In the rows, 128 means zero.
Rotation paths and how fast each direction turns (deg/step)
Each turn is a multiple of 5 degrees from 10 to 175, or 0.
Each row of a path follows its step; steps can be skipped.
Rotation 1:
step 0: [113 124 121 136 138 126 128 136 117 130 127 128 138 119 134 137 128 125
 118 118 134 110 129 120 122 119 133 132 133 132 125 131 135 132 119 137
 130 129 131 117 121 119 118 121 148 124 141]
step 1: [145 127 131 128 121 142 109 137 139 136 127 115 129 129 126 125 129 131
 137 125 127 125 130 128 129 137 124 112 118 127 121 137 123 138 131 124
 130 131 126 141 118 124 110 138 131 125 130]
step 2: [138 146 135 130 138 125 125 126 121 127 122 136 129 125 136 118 131 132
 126 151 120 125 123 138 135 117 130 126 137 128 133 139 128 123 115 139
 124 124 131 124 118 140 130 131 131 139 117]
step 3: [135 140 131 139 126 114 139 132 129 130 128 129 124 124 137 134 114 137
 133 116 140 123 139 135 127 126 136 127 121 116 129 120 133 139 137 119
 121 141 124 123 134 133 130 122 128 112 118]
step 4: [135 137 113 113 120 138 126 122 133 127 125 142 130 138 117 129 136 133
 129 136 133 140 127 119 118 124 127 131 116 136 121 124 120 125 130 128
 117 128 119 134 122 139 140 118 117 123 139]
step 5: [123 138 124 120 132 130 133 114 114 126 133 116 133 125 118 130 127 123
 128 117 126 135 128 129 122 134 149 130 140 128 138 125 150 126 125 131
 131 121 129 112 130 122 136 137 132 133 133]
step 6: [115 116 126 125 125 123 125 129 129 124 120 135 132 130 128 137 121 126
 139 127 134 127 136 140 136 136 126 120 118 142 124 123 137 126 128 121
 137 118 131 138 124 118 106 125 112 118 129]
step 7: [129 136 127 128 124 129 128 130 122 127 143 131 130 138 132 128 144 123
 114 136 122 128 122 125 114 129 122 132 139 121 140 139 121 115 116 130
 136 137 136 137 132 130 106 124 127 132 135]
step 8: [134 129 140 132 138 119 130 134 123 126 125 126 131 132 125 134 136 146
 121 117 115 112 127 113 142 133 132 113 120 119 126 131 134 142 127 128
 133 126 133 125 133 117 133 123 132 127 115]
step 9: [132 123 137 122 129 132 128 130 122 128 116 140 125 119 141 132 116 118
 138 139 118 128 124 114 118 128 124 133 117 130 122 139 125 139 139 130
 118 133 129 135 125 148 124 133 123 127 137]
step 10: [119 140 125 135 145 135 126 123 116 133 129 124 133 143 127 125 123 126
 127 121 135 138 111 137 129 127 136 126 130 122 123 127 118 126 122 135
 120 141 118 122 126 131 132 133 148 119 126]
Directions:
[129 127 125 128 126 129 126 128 130 126 130 125 132 133 123 128 129 130
 125 129 123 130 127 129 129 126 127 122 129 127 130 131 127 125 130 129
 128 131 130 124 127 130 131 132 127 127 127]	120
[130 125 130 127 126 128 121 134 127 124 131 128 128 129 128 127 128 130
 127 125 126 128 126 133 128 128 129 130 123 127 125 123 132 129 131 128
 124 126 127 130 128 128 127 126 126 129 126]	145
[127 131 132 124 126 128 127 130 130 130 127 128 125 129 129 127 123 132
 127 123 129 130 129 125 131 127 124 125 130 130 126 125 129 128 129 130
 132 130 128 129 125 126 128 131 124 125 130]	145
Rotation 2:
step 0: [136 125 131 127 139 125 134 119 129 135 123 128 121 125 125 127 122 137
 143 143 132 133 132 139 121 125 139 131 136 135 126 126 140 135 118 132
 140 138 121 130 119 137 148 129 115 127 123]
step 1: [138 131 129 111 126 126 135 134 146 116 126 122 118 125 142 127 120 127
 143 124 123 132 125 132 123 138 129 140 134 121 127 120 126 137 134 130
 131 132 117 118 134 126 134 123 137 116 121]
step 2: [130 129 137 118 123 131 126 124 134 133 136 136 137 121 118 130 102 121
 133 116 142 127 130 121 131 130 135 136 139 136 138 132 132 125 124 122
 137 131 132 124 137 127 134 115 136 127 128]
step 3: [127 129 139 127 119 117 131 119 141 127 129 135 121 126 135 123 125 126
 130 130 133 123 135 124 130 127 115 127 127 120 147 140 126 132 113 114
 118 122 128 128 116 144 123 123 136 128 118]
step 4: [117 135 146 126 120 121 124 117 117 120 133 138 124 130 132 142 140 130
 131 134 139 128 123 133 134 119 140 137 118 122 128 128 139 134 125 114
 131 132 120 131 128 126 139 122 126 135 122]
step 5: [139 127 121 117 129 127 125 123 129 125 134 134 122 112 130 130 135 118
 129 139 124 129 122 120 125 145 134 123 123 129 131 130 128 130 140 111
 123 140 117 123 128 140 140 136 117 131 119]
step 6: [128 114 128 129 135 126 132 129 124 134 132 136 129 123 122 137 113 123
 149 126 124 134 128 143 134 139 142 123 134 128 133 124 122 147 130 130
 132 135 120 135 120 125 129 124 124 130 115]
step 7: [141 129 138 126 119 139 137 138 133 118 132 126 131 117 137 114 123 119
 124 127 127 129 128 133 136 127 129 131 127 130 130 120 107 137 123 124
 126 133 120 120 135 130 125 112 140 132 115]
step 8: [120 130 144 134 132 137 132 125 129 124 135 134 127 126 129 125 113 117
 131 127 141 115 125 121 127 127 125 128 128 138 124 135 130 126 116 130
 131 130 142 126 118 127 145 118 128 148 118]
step 9: [125 119 132 130 123 120 128 125 133 124 128 129 124 135 144 122 141 118
 133 140 122 135 139 120 133 133 124 139 129 118 130 135 123 135 124 122
 135 119 129 115 112 139 147 127 128 132 129]
step 10: [118 138 120 124 133 130 121 119 126 119 137 140 115 126 125 136 130 122
 131 135 123 136 136 133 135 133 143 151 128 133 126 122 131 123 135 123
 138 133 129 139 127 126 139 114 128 128 125]
Directions:
[129 129 126 127 132 128 127 127 129 133 125 129 130 124 128 129 131 129
 130 130 124 126 127 125 129 128 130 127 119 129 129 125 127 128 125 125
 129 128 125 130 126 123 128 126 126 125 127]	60
[128 130 129 125 128 133 128 128 128 127 131 124 129 125 123 127 127 124
 124 128 131 127 129 123 124 129 129 130 127 127 128 129 128 124 129 127
 129 134 127 131 129 125 129 131 130 131 129]	125
[126 129 129 126 132 125 126 127 131 128 130 130 129 133 127 129 129 126
 125 127 127 126 130 120 127 123 128 128 131 126 128 128 125 131 125 126
 128 129 133 125 128 126 128 125 131 126 127]	60
[127 125 125 128 136 127 128 131 126 124 127 126 123 130 126 127 129 129
 129 131 127 128 127 130 127 127 132 128 130 128 132 130 128 127 129 122
 126 128 125 127 131 127 130 127 126 128 131]	70
Rotation 3:
step 0: [138 113 134 133 136 122 129 137 134 115 136 131 116 134 138 137 128 127
 111 129 113 118 123 132 124 138 118 123 129 115 117 137 117 134 136 118
 127 123 131 113 122 133 130 130 135 122 123]
step 1: [129 131 132 110 129 129 120 123 135 122 121 126 137 124 144 153 121 127
 128 117 125 123 145 128 130 138 120 127 128 123 118 128 130 139 146 135
 125 131 127 116 128 124 133 126 120 130 121]
step 2: [144 128 131 134 136 133 114 133 122 126 125 110 121 113 140 126 124 131
 126 126 127 130 138 136 122 134 121 135 119 125 116 110 120 139 141 128
 137 129 132 127 141 140 127 130 134 133 135]
step 3: [133 112 139 123 130 130 131 132 136 116 130 114 118 122 138 130 124 129
 135 116 110 134 120 136 114 139 131 129 125 113 127 137 140 134 130 125
 118 135 123 125 130 140 117 122 128 137 131]
step 4: [134 136 133 118 141 117 137 133 131 124 114 118 137 130 129 130 134 127
 133 117 129 122 136 134 124 147 118 139 127 137 125 137 136 133 134 134
 119 127 127 116 131 144 131 144 130 128 138]
step 5: [141 128 144 124 141 135 119 137 121 124 118 126 127 134 141 120 132 125
 122 134 130 132 124 130 114 131 124 132 116 129 133 130 122 132 138 118
 127 149 126 121 130 124 143 137 129 144 135]
step 6: [133 126 118 111 128 124 120 140 120 113 131 120 127 124 128 120 132 114
 132 114 122 143 125 123 111 134 125 123 121 136 126 136 145 134 144 129
 125 137 138 127 124 122 128 119 127 128 131]
step 7: [140 131 117 125 140 121 127 137 123 128 142 135 123 127 134 131 142 114
 126 118 131 123 122 132 124 146 120 134 111 123 128 121 132 121 132 126
 130 128 132 123 112 144 127 144 127 128 134]
step 8: [135 122 143 122 125 118 120 132 129 124 137 130 128 131 140 128 141 118
 119 120 130 116 126 123 125 132 121 124 120 131 124 132 117 139 131 118
 120 145 116 114 119 128 130 117 111 125 130]
step 9: [136 134 117 109 138 121 122 132 124 119 139 121 120 124 147 130 133 128
 133 123 123 129 131 139 137 141 124 128 136 140 115 131 116 136 140 123
 133 132 138 128 132 117 133 130 123 118 124]
step 10: [132 133 132 132 131 131 114 132 141 126 145 127 117 112 143 137 123 127
 135 118 120 121 110 128 135 132 118 133 117 126 124 114 129 135 137 131
 124 135 132 123 127 124 125 137 131 140 133]
Directions:
[129 129 127 132 132 129 129 126 132 126 123 123 126 128 129 128 126 126
 128 123 126 127 130 131 124 124 131 128 130 130 129 126 126 125 125 131
 125 129 127 127 130 126 126 130 127 131 127]	40
[131 126 127 124 127 126 130 127 130 127 129 126 125 127 125 127 129 128
 127 126 125 124 123 126 127 123 127 126 125 126 125 129 131 125 128 129
 132 123 127 131 129 132 123 130 126 131 132]	95
[127 126 126 128 127 133 126 125 124 127 130 129 130 123 125 128 127 126
 129 127 127 132 127 126 126 128 130 130 125 127 127 120 129 125 133 130
 126 129 130 127 128 131 127 127 128 128 126]	85
[129 129 127 127 130 127 124 126 127 133 127 126 129 123 124 130 130 126
 132 127 127 124 130 130 128 131 129 130 130 129 125 130 131 124 127 125
 131 126 129 129 128 127 133 130 129 126 127]	140
Rotation 4:
step 0: [116 132 133 130 122 125 142 133 118 107 134 129 139 136 129 130 124 131
 126 128 141 125 115 141 134 128 130 117 129 116 127 127 124 131 132 128
 139 129 122 112 131 136 128 124 140 120 122]
step 1: [143 124 121 139 135 143 136 125 121 125 134 124 130 131 124 126 124 136
 123 134 126 130 116 140 121 121 125 119 111 128 131 133 113 136 140 141
 121 132 126 141 123 122 121 121 128 128 123]
step 2: [115 134 146 131 133 135 136 128 128 128 122 131 125 130 121 118 131 123
 117 130 133 133 131 139 111 123 130 124 144 126 126 149 119 133 133 122
 127 139 129 125 128 117 131 136 121 133 122]
step 3: [141 135 119 136 136 132 140 138 115 131 129 124 128 120 116 118 138 118
 113 143 138 129 132 127 133 124 114 130 129 125 133 133 131 118 121 122
 118 126 138 123 128 140 132 125 132 133 123]
step 4: [115 129 135 128 128 132 130 135 142 105 129 141 134 130 117 133 148 127
 126 127 141 135 124 127 140 125 127 122 124 126 127 127 129 126 126 132
 121 129 132 122 123 123 115 117 131 137 119]
step 5: [119 127 113 131 131 133 131 134 121 133 131 135 123 127 130 126 129 141
 116 130 134 137 131 128 130 128 120 145 113 133 134 137 132 143 131 147
 118 130 136 132 122 117 121 130 122 131 136]
step 6: [111 141 136 124 127 131 125 122 131 128 113 125 109 137 130 129 131 128
 121 132 134 135 126 123 135 132 130 136 141 126 130 150 128 123 135 126
 121 133 130 125 129 131 129 114 125 113 135]
step 7: [132 134 129 142 125 126 126 129 114 134 123 117 117 134 137 136 144 128
 125 132 139 118 128 128 143 131 124 132 122 130 143 123 117 123 111 129
 129 130 141 134 123 132 125 130 138 130 129]
step 8: [122 134 121 127 130 122 128 115 129  99 140 126 120 124 134 141 139 134
 127 116 132 128 121 131 125 141 130 121 142 127 125 130 123 132 121 132
 130 126 133 126 115 121 119 128 123 128 129]
step 9: [140 126 127 129 122 118 136 138 130 127 135 131 111 133 129 133 106 143
 129 130 129 130 125 133 125 137 111 129 122 132 128 145 128 132 125 128
 123 132 140 139 119 126 128 137 129 126 128]
step 10: [121 150 128 122 128 128 132 129 132 134 117 125 123 131 122 130 125 123
 130 123 127 125 122 132 127 140 147 105 132 127 130 141 140 126 131 118
 124 132 141 136 122 131 124 127 133 124 121]
Directions:
[130 122 129 128 127 125 126 125 130 126 127 130 129 123 129 123 126 131
 126 125 127 126 129 129 128 129 129 129 125 126 130 136 128 128 129 130
 128 128 125 130 124 124 126 127 131 127 128]	95
[126 126 128 130 129 128 134 129 128 125 127 126 126 130 123 126 128 131
 124 130 129 125 129 129 128 131 131 130 127 128 130 125 127 126 131 125
 129 129 133 128 122 127 126 128 125 124 128]	0
[133 128 129 130 127 129 127 129 125 124 126 129 128 125 121 128 129 127
 133 127 130 130 133 128 131 132 128 129 132 128 128 128 125 128 124 129
 129 125 126 125 127 127 128 131 127 128 129]	80
[127 129 128 130 128 129 131 128 130 128 129 131 133 126 130 129 128 132
 127 127 125 129 125 129 129 130 127 130 130 133 123 127 122 128 128 129
 123 127 125 131 128 129 123 130 125 130 132]	100
[127 125 122 128 130 129 132 127 126 124 128 124 130 126 128 131 125 128
 129 129 125 129 126 124 125 130 127 133 132 126 130 131 129 127 129 127
 127 128 128 125 131 130 128 125 130 129 127]	135
